(in the rows, 128 means zero)
One turn sends every row of this set to another row. A few are shown first. Where does it send the rows asked after them?
z_669: [136 137  95 174 133 136 114 168 152 124 108 139 124 160 143 113  87 136
 105 155 149 137 123 125 139  91 110 117 173 130 146 121 111 165 141 136]
z_640: [122 132 116 152 124 149 118 129 129 146 142 165  83 115  93 133 175 148
 119  92 120 123 105 108 124 143 136 112 142 139 154 134 108 112 139 110]
z_249: [ 95 142 123 156 109 115 123  98 128 142 167 133 133 108 129 123 121 125
 124 107 118  98 117 174 134 145 124 173 139 136 107 116 162 121 138 127]
z_413: [130 126 103  97 124 119 174 120 125 127 106 164 104 142 109 111 129 153
 162 137 112 123 108 156  98 158  81 132 109 156 126 139 146 131 127 139]
z_754: [142 131  93 130 104 159 144 120 139 130 132 141 114 152 114 109 144 135
  92 151 156 135 134  91 155  80 118 114 137 131 121 154 111 163 141 101]
z_217: [142 135 135 125 128 135 153 135 124 118  76 116 112 132 143 128 135 112
 163 119 141  94 120  81 113 146 144 124 141 153 103 175 146 133 150 130]
z_389: [120 120 109 153 115 163 107 132 136 136 141 169  80 136 109 141 169 141
 128  99 116 122 105 110 124 148 138 123 149 133 144 143 114 105 132 104]
z_421: [133 125 118 115 108 130 113 101 113 109 117 175 149 153 121 130 119 109
 147 150 145  95 118 133 130 105 148 131 172 159 125 181 115 165 127 173]
z_679: [148 165 111 129 123  93 122 119 120 127 108 178 106 166 172 119 125 130
 133 137 138 138 112 120 110 112 111 121 139 117 115 136 129 201 168 147]
z_102: [139 157 116 118 164 138 137 152 128 160 103 134 164 114 122 126 106  95
 147 175 123 128 142 137  92 153 129 149 160 139 136 122 134 117 118 131]
z_868: [130 109 127 149 110  82 114 107 115 144 133 107 111 128 128 114 131 145
 126 175 112 161 112 128 122 138 121 115 120 121 146 119 143 117  79 125]
z_425: [134 171 129 123 146 137 114 111  83 141 111 167 139 116 131 120 113 160
 139 184 166 124 150 128 132 122 109 127 135 102 113 156 116 164 132 135]
z_172: [111 132 112 157 103 118 138 115 137 151 102 153 121 147 100 118 121 131
 114 158 153 167  99 154 148  71 115 115 133 164 120 130  97 144 123 147]
z_552: [106 131 126 122 159 128 110 156 134 142 158  94 148 144 134  87 107 134
 112  93 153 113 106  99 127 141 124 117 147 150 148 136 103 137 109 143]
z_933: [123 127 107 148 122 159 117 140 134 137 142 166  94 128 103 139 174 141
 130 100 116 114 101 118 118 148 122 120 155 140 146 142 107  97 154 100]
z_98: [115 130 112  94 143 110 165 110 122 129 103 161 101 136  99 121 135 146
 163 122 121 129 107 149  97 150  79 130 112 154 137 139 157 123 133 134]
z_612: [180 159 116 114 131 124 120  95 120 135 180 151 152 140 138 112 117 107
 118 119 119 153 134 161 139 135 120 157 122 125 122 126 119 140 159 141]
z_656: [144 122 145 152 109  80 123 109 112 142 134 111 108 123 128 123 135 135
 136 179 111 161 112 130 111 132 119 109 129 120 143 117 145 119  90 112]
z_234: [145 150 126 117 181 131 124 148 133 149 111 138 147 117 112 133 103  91
 154 166 125 126 136 135  90 145 121 148 151 131 140 114 146 108 112 140]
z_523: [116 136 117 167 115 118 106 165 115 103 161 115 158 100 145 142 140 136
 140 125 126 110 150 146 133 132 123 128 128 131 109 125 168  97 134 147]
z_96: [129 151 112 152 121 133 114 119 108 131 136 177 107 113 133 102 107 130
 104 137 135 152 114 145 145  94 120 191 140 144 146 129 167 175 128 154]
z_793: [137 120 129 116 147 127 148 123 124 117  88 108 113 136 134 128 138 104
 156 116 148  92 131  74 104 148 140 122 141 143 115 163 148 122 154 137]
z_8: [137 114 143 149 119  72 113 119 117 143 133 117 113 125 120 114 128 146
 131 162 106 156 109 124 114 122 134 108 128 126 153 106 138 129  78 133]
z_988: [139  98  96 147 115 152 113 168 108 123 143 150 153 121 135 111 132 122
 115 151 162 146 138  99 146  89 146 157 127 143 127 136 156 136 138 186]
z_164: [138 139 100 145 124 123 117 167  98 160  88 164 163 132 117 137 129 115
 133 149 169 145 113 124 135 106 142 105 110 136 109 140 121 127 187 154]
z_476: [ 91 141 127 125 158 134 100 156 121 133 148  95 146 150 143  95 100 128
 116 100 155 125 114 115 129 144 121 127 148 157 141 146  99 125 100 136]
z_26: [ 79 138 138 136 113 120 143 124 113 124 180 133 138 149 172 154 155 137
 119 125 141  94 128 124 107 142 125 130 118 136 103 119 157 137 133 129]
z_827: [129 106  99 135 102 138 139 132 120 146 111 172 141 134 112 129 102 150
 138 164 166 127 109 145 148 160 107  99 157 126 153 162 163 152 173 155]
z_451: [ 86 129 105 146 121 130 144 125  98 148 123 166 115 142 167 126 160 150
  99 142 169 148 106  99 133 109 122 151 123 150 136 135 147 166 167 169]
z_301: [107 131 133 121 153 125 111 148 122 128 152  90 151 150 141  85  90 124
 130 100 157 112 106 116 116 137 115 128 146 156 132 142  98 127 105 137]
z_918: [174 146  69 112 103 137 129 110 126 137 148 163 159 137  99  90  93  95
 124 133 151 137 118 144 123 106 123 136 126 143 134 150 149 164 145 140]
z_886: [154 136 108 163 107 124 118 121 105 136 137 137 180 139 141 147 125 116
 157  98 155 162 133 127 116 112 163 115 125 154 128 138 132 106 175 149]
z_427: [148 143 121 142 130 100 125 122 112 136 137 157 141 176 178 151 120 165
 141 115 132 129  81 126 132 127 113 130  97 123 132 130 147 147 181 124]

z_389 moves to z_868
z_988 moves to z_451
Now these:
z_827 moves to z_425
z_656 moves to z_301
z_172 moves to z_669
z_552 moves to z_640
z_427 moves to z_612
z_249 moves to z_523
z_98 moves to z_234
z_918 moves to z_164
z_102 moves to z_217

One turn sends every row of this set to another row. A few are shown first. Where does it send the rows asked after them?
z_522: [ 90 148 178 158  97 113 118 115 158 145 161 102 103 112 109  91 150 132
 128  99 132 107 105 158 165 104 148 104]
z_737: [144 133 184 156 121 172 145 131 187  92 153 148 123 150 128  70 125 137
  86  74 125  99 123 169 120 129 131 120]
z_809: [128 164 137 180 127 172 163  90 165 135 199 116 137 100 113  97 102  79
  68  94 114 125 115 113 147  81 158 125]
z_224: [123 146 185 180 127 141 118 142 147  96 196  86 116 144 138 128  95 115
 124  79 153 143 136 113 132 129 161 140]
z_447: [165 145 159 165 118 166 145 107 176 102 186  92 128 111 100 102 111 114
  63  94 108  80 154 125 135 107 129 144]
z_730: [110 122 185 154 125 115 134 122 131  98 166 124 120 140 139 125 128 125
 107  61 132 130 121 134 141 104 179 131]
z_155: [148 126 178 126 144 135 143 148 200  69 190 118 126 113 126 102 116 135
 147 107 144 127 132 172 164 168 138 117]
z_777: [152 134 163 124 134 146 151 131 204  93 159 132 118 118 117 103 140 126
 158 115 139 130 153 175 165 164 137 117]
z_310: [139 179 162 150 155 153 124 131 174 126 207 101 173  87  97 104 105  73
 119 117 137 142 114 122 190 135 174 105]
z_394: [141 179 151 160 133 144 152 117 165 118 200 116 162  85  77 101  96  89
 126 130 121 137 110 128 195 109 183 100]
z_798: [ 99 185 186 186 100 150 112 125 161 124 189  81 115 119  89  87 115 120
 153 108 150 116 121 153 155 130 156 113]
z_630: [130 137 143 185 118 177 158 103 172 150 193 101 145 117 110  69 104  89
  77 116 107 144 119 112 135  91 142 113]
z_972: [148 141 173 145 117 147 162 106 174 109 154 156 127 156 119  84 128 139
  77  79 116 113 135 172 130 135 108 117]
z_957: [178 169 177 163 121 162 146 138 169 102 189  99 144 116  99 111 113 135
  65 104 122 105 166 121 125 113 127 120]
z_304: [115 131 170 134 153 119 146 133 168 138 165 159 132 118 141  87 134  82
 142 112 146 162 104 155 175 131 137  94]
z_340: [130 183 143 159 152 152 145 113 163 136 196 116 147  93 110 123 116  60
 116 127 132 148 123 130 190 114 185 109]
z_103: [111 159 132 175 122 160 163 108 154 154 192 109 139 130  99  85 117  85
  68  98 106 129  95 123 139  89 154 105]
z_964: [117 147 149 180 150 158 161 106 172 145 191 127 157 114  98  70 102  88
  64  83 120 142 110 114 136  90 158 113]
z_659: [161 150 161 113 122 145 146 128 195  84 182 111 130 129 114 111 123 133
 138 110 129 128 130 186 182 177 134 110]
z_347: [124 162 153 139 142 144 152 122 190 139 167 157 125 106 142 106 136  85
 155 120 151 171 121 148 180 141 148  98]
z_832: [ 89 130 177 137 102 110 133 105 146 104 201  91 113 109 128 116 131 139
 127  87 118 111 122 143 167 138 166 132]
z_302: [152 136 180 141 115 167 167 111 182  89 169 149 127 151 134  71 131 126
  95  75 114 124 154 176 118 143 147 116]
z_382: [163 140 157 113 129 118 157 140 214  87 186 121 107 112 133 110 125 130
 133 106 135 135 141 164 179 156 146 100]
z_965: [114 151 167 204 123 153 126 142 167 122 164  92 107 149 104  93 107 114
 133  82 162 147 112 144 128  94 168 111]
z_674: [131 156 176 138 127 128 133 112 179 144 168 162 134 113 149  79 129  67
 134 122 126 150 109 147 193 138 146  94]
z_385: [156 135 177 146 108 166 157 109 189  91 153 148 120 126 117  81 131 140
 108  80 121  96 151 158 122 134 112 132]
z_125: [120 182 152 148 145 125 148 123 144 127 217 106 161  96  90 121 113  76
 129 129 125 144 112 131 183 132 166 103]
z_23: [157 173 162 168 110 167 134 133 179 102 206  78 136 124  99 110 109 128
  62 100 111  84 131 126 132 127 129 130]
z_543: [129 148 157 127 133 152 140 129 192 147 158 147 135 118 142  81 131  90
 135  99 147 163  85 156 185 134 141  83]
z_386: [156 151 160 165 136 139 148 117 176 102 208  86 146 121  89 110 101 127
  56 102 111 104 161 123 135 132 122 137]

z_522 moves to z_832
z_155 moves to z_737
z_674 moves to z_382
Now these:
z_385 moves to z_447
z_972 moves to z_386

One turn sends every row of this set to another row. A few are shown first. Where does it send the rows asked after them?
z_974: [163  76 145 141 146 127 119 129 154 160 102 155 114]
z_532: [153 121 122 132 128 130  85  89 138 116 177 146 149]
z_230: [132 126 108 125  94 114 119  95 141  99 111 107 115]
z_20: [170 152 124 145 124 132 106 135 156 172 118 137 141]
z_81: [156  90 142 136 152 110 117 152 146 150 109 167 117]
z_958: [138  87 149  98 113 144 153 128 161 116 122 115 138]
z_381: [172 108 149  99 154 134 140 140 139 133 136 178 138]
z_329: [159 134 102 100 110 127 141  88 127 113 140 186 144]
z_593: [166 154 114 149 123 133  97 139 161 151 115 139 146]
z_582: [164 101 156 166 126 108 126 107 165 114 134 106 120]
z_399: [136 135  97 123  92 113 132  85 139 115  96 125 121]
z_985: [138  76  85 136 126 132 132  83 123 139 127 125 148]
z_815: [154  83 142 155 148 106 116 125 151 140 110 174 108]
z_681: [166 138  88 127 112 125 143  93 132 121 140 173 165]
z_789: [145  92 126 160 109 111 111  93 139 104 138 121  92]
z_945: [142  76 145 127 146 113 115 137 150 149 117 133 100]
z_895: [147  95 150 165 153 122 126 135 146 162 137 153 133]
z_565: [142  85 157 150 104 126 115  92 156 108 136 125  99]
z_613: [169 125  87 105 109 162 145  87 132 128 142 152 142]
z_417: [158 137  84 112 101 126 134  93 113 114 131 164 145]
z_237: [197 103 140 156 103 141 152 132 151 122 117 164 134]
z_247: [137 158 100 130 100 127 121  98 138  96 131 119 132]
z_667: [121 137 100 134  88 119 126  90 150 119 123 110 132]
z_216: [140 107 157 144 115 113 114  98 163  89 117 127 102]
z_462: [139 127 129  97 153 127 119 137 156 144 126 183 141]
z_238: [152  82 156 150 119 109 116 113 150  98 123 130  96]
z_607: [167 123 100 129 100 127 138  86 158 114 115  94 126]
z_816: [133  68  96 125 118 118 125  90 122 149 131 125 141]
z_148: [157 131 133 128 137 144  93  85 131 122 169 143 155]
z_503: [195 100 143 155 101 134 155 129 162 129 135 158 123]
z_49: [134  91 133 109 117 145 153 125 176 113 129 106 134]
z_151: [166 127 136  98 157 141 125 134 162 135 129 175 160]
z_676: [141 122 123 110 147 163 130 128 139 158 151 171 149]
z_525: [155 135 126  94 144 133 123 139 138 130 140 184 150]
z_312: [171 148  92 118 120 130 148 117 120 131 118 171 155]

z_613 moves to z_676
z_525 moves to z_81
z_399 moves to z_329
Now these:
z_958 moves to z_816
z_681 moves to z_151
z_49 moves to z_985
z_381 moves to z_945

